Rotation paths and how fast each direction turns (degrees per step):
Each turn is a multiple of 5 degrees from 10 to 175, or 0.
Each row of a path follows its step; steps can be skipped.
path 1
step 0: [  2  -5 -26  -7 -16  -6  -6 -11  14   7  -5   5  -1   7  15 -14   3  -5
  13  -7  10 -14   2   7   8]
step 1: [ -4   4  -8  16   0   0   3 -12  20   2   4   0  -1  13   4  21   0 -16
  16 -11   9  -7  11   3  15]
step 2: [ -5   4 -25  -4  -8   2  13  -5  12  -1  16  -3   6  16   8  10  11  -6
   7  -1 -24   2  -3   9   1]
step 3: [-16  -5 -13   2 -10 -10  18 -22  -7   5  12   3   5  -5  13  11  13   2
  -3 -15  10   1  -6   1  10]
step 4: [ -3  21   6   3  -9 -15   7 -19  -8   0   0 -17  -2  17   4  10  -2   2
   0 -19 -15   4   0  -4  10]
step 5: [  7   8 -21  -7  -6 -17   4 -19  -9   6  13  -6  -2 -11  12 -18 -11   6
  10  -8 -14  -4   7   0   4]
step 6: [ -4  -4   5   4 -15  -4 -11 -27   5  12  -3  -3 -14   3  19  -9  -9 -11
   5  -8   8  -3   7   6  16]
step 7: [ -4  10 -10  11  -2   6 -13  -5  10   4  12  -1   1   8  12   8 -12 -12
   9  -5 -20  -5  26  -3   7]
step 8: [ -5  -7 -15  -2 -13   4   6 -14   8  -1  15  18  10   3  17 -11  15 -18
  -1   4 -11   0   6   0   8]
step 9: [-18   6   1  13  -9   3  14  -7   1   7  -5  -6  19   8  18   9   9 -11
  -5 -15   4  -6   6 -14  14]
Directions:
[10  5  2  1 -2 -3  3  0  2  7 -6 -4  3  1 -3 -9 -2  6  7 -2  5  1  3  0
  2] | 65
[-6 -1 -4  6 -2  5  7  3  3  0  4  3  2  8 -6 -3  0  4 -6  4  3  5  4  1
  6] | 55
[ 2 -9 -4 -5 -7 -2 -1 -7 -3 -1  3  9  0 -7 -4 -4  4 -1 -1  1  9 -1 -1 -1
  2] | 135
[-4  1  2  4 -5  4 -7  1 -3  3 -7  3 -5  3  3  7  3  8  0 -7  8  0  4 -2
  0] | 125
[ -7   5   0  -1   0  -1  -2   0   1  -4 -10   6   6  -1   0  -5   1  -8
   2   4   1  -3   9   1  -4] | 40
path 2
step 0: [-23   8   3  -9  -1  -6 -10  -4  -8   4   7  -1  -2   9 -18   5  -5  -6
   0  15   8  15 -22   4  15]
step 1: [ -8  17   7  -2 -13  18 -20  -9  -5  11   3  14   5  13   6   3  -1   2
   6   2  -7  -3 -19 -15  -7]
step 2: [  7   9  17  -8   5  10   5   4 -17  -9   4   1  -4  11   7  14 -16 -18
 -11   6  -6 -16 -10 -11   4]
step 3: [ -1   2   3 -12   1   7 -12  13 -16  12  -1 -11 -15   2   5   5 -14 -13
   9  21  10  19   0  -3   7]
step 4: [-12  -1  24 -10 -13  -6   2  -9  -4  10  -2  19  -4   9   2   4  -9   5
  13  13 -12  18  -9  -3  -2]
step 5: [ -8  16   7   9   0   5   3  -4 -18 -11  -8   3  11  -3  14 -11 -17 -13
   6   6 -20   1 -17  -6   0]
step 6: [ -9  -6  10  -5   4   7   1   4 -15   0  20 -16  15   1   1  11  -2 -21
  17  16   3   0 -10  -3   6]
step 7: [  1  -7  11 -25  -5 -10 -18  -6  -6  15  -3   0   3  14  12  -9  -2  -8
  16   5   5  -1  -8 -14   0]
step 8: [  8  16  21 -10   3   3  10 -12  -4   0 -22   8  -1   6  -9  -6  -2 -15
   9  11  -6  -3 -16   1  12]
step 9: [  5  10  14  10   8  18  -6   1  -3   8   3 -22   6  11  10  -3   3  -9
   3  15 -13  17 -13   5   7]
Directions:
[ 0  4 -2  0  7  5  2  4  2 -9  3 -6  0  0 -8 -7 -7 -4 -1  5  2  3  2  4
  3] | 120
[ 8  6  0 11  5 -5  5  3 -4  0  1 -4 -4 -2  1  4  2 -6  0  1 -4 -4 -5  0
 -6] | 110
[  5  -6  -6  -5   1   4   1   1   0   0   6  -1  -3  -1   0   1  -2   0
   5   2   0 -12   1 -11   2] | 80
[-4 -7 -4  4  3 -2  5  0 -2 -6  1  4 -2 -6  6  1 -5  5  4  5 -7  8  3 -1
  0] | 55
path 3
step 0: [ 17   4   0 -17  -7   4  11   3  17   1   7  11 -10  -4  -8   5   6  -5
 -13  13 -13  13  -5  -2 -26]
step 1: [  2   2  -3 -16   5  17  -4  23 -10  14   8  -3 -16 -10  -5  -5 -17 -16
  -3 -10 -17  12  -4  -5  -2]
step 2: [  0  -4   4  -4  -3   6 -17   8  25  13 -13   9  -1  16 -18 -10 -15 -16
  -8  -5  -8  -2   9  -8   2]
step 3: [-28 -12   2   1  -2  -8   8   0   2 -11  -6  -1  -1   5  -4  -5 -28 -13
 -12 -16   4  10   4  -5 -12]
step 4: [  3  17  -8   3  -3  -3  14   8  18 -23   7  15  -6  13 -10   1 -16  12
 -16   1   0   1   8   0 -14]
step 5: [  7  -7  -5 -13  -3   5   8  23 -15  -6  -2 -12 -13   6  -9  -8  -2  14
 -11   0  -3  10  -8   0 -28]
step 6: [ 22  18  -6   2  -3  12  -2   7   2  15 -17   5 -11  -1  -9 -24  -8   3
  -1 -15  -8  10   4  -9  -7]
step 7: [-19  -8  -9   5  -3   0 -12   3   5   6 -13  -6  -4   2  -4 -31  -6 -13
   1  -2 -10  12  10  19 -12]
step 8: [ -6   3  -4  -1   3 -17  21  -9  23 -14 -14   3 -10   3  -2  -4  -8  -6
  -2  -6 -19  19  14   0   4]
step 9: [ -9  -2  -1 -10   5  -4   6  24  -4 -19  13   1 -11  17   8  -5  -1  11
 -17  -4 -11  13  12  14   8]
Directions:
[  5  -1  -8   0   3   3   4   4  -1   7   1   4  -1  -2  -2  -9   3  -5
   3   4   2   1 -12  -1   2] | 70
[ 1  0  3 -2 -1 -2 -5 -1  4  7  0 -1 -7 -5 -2  2  0 -7 10  0 -7  5  3  7
  1] | 60
[ 8 -3 -4 -6  3 -5 -1  4 -3  9  3  0 -2 -1  5  2 -1  6 -3 -5 -6 -9  3 -1
 -3] | 80
[-5  3 -6 -4  3 -3 -7 -5 -7  3  0  7  0  4 -1  2 -1  5  5  7  0  6  3 -7
 -1] | 0
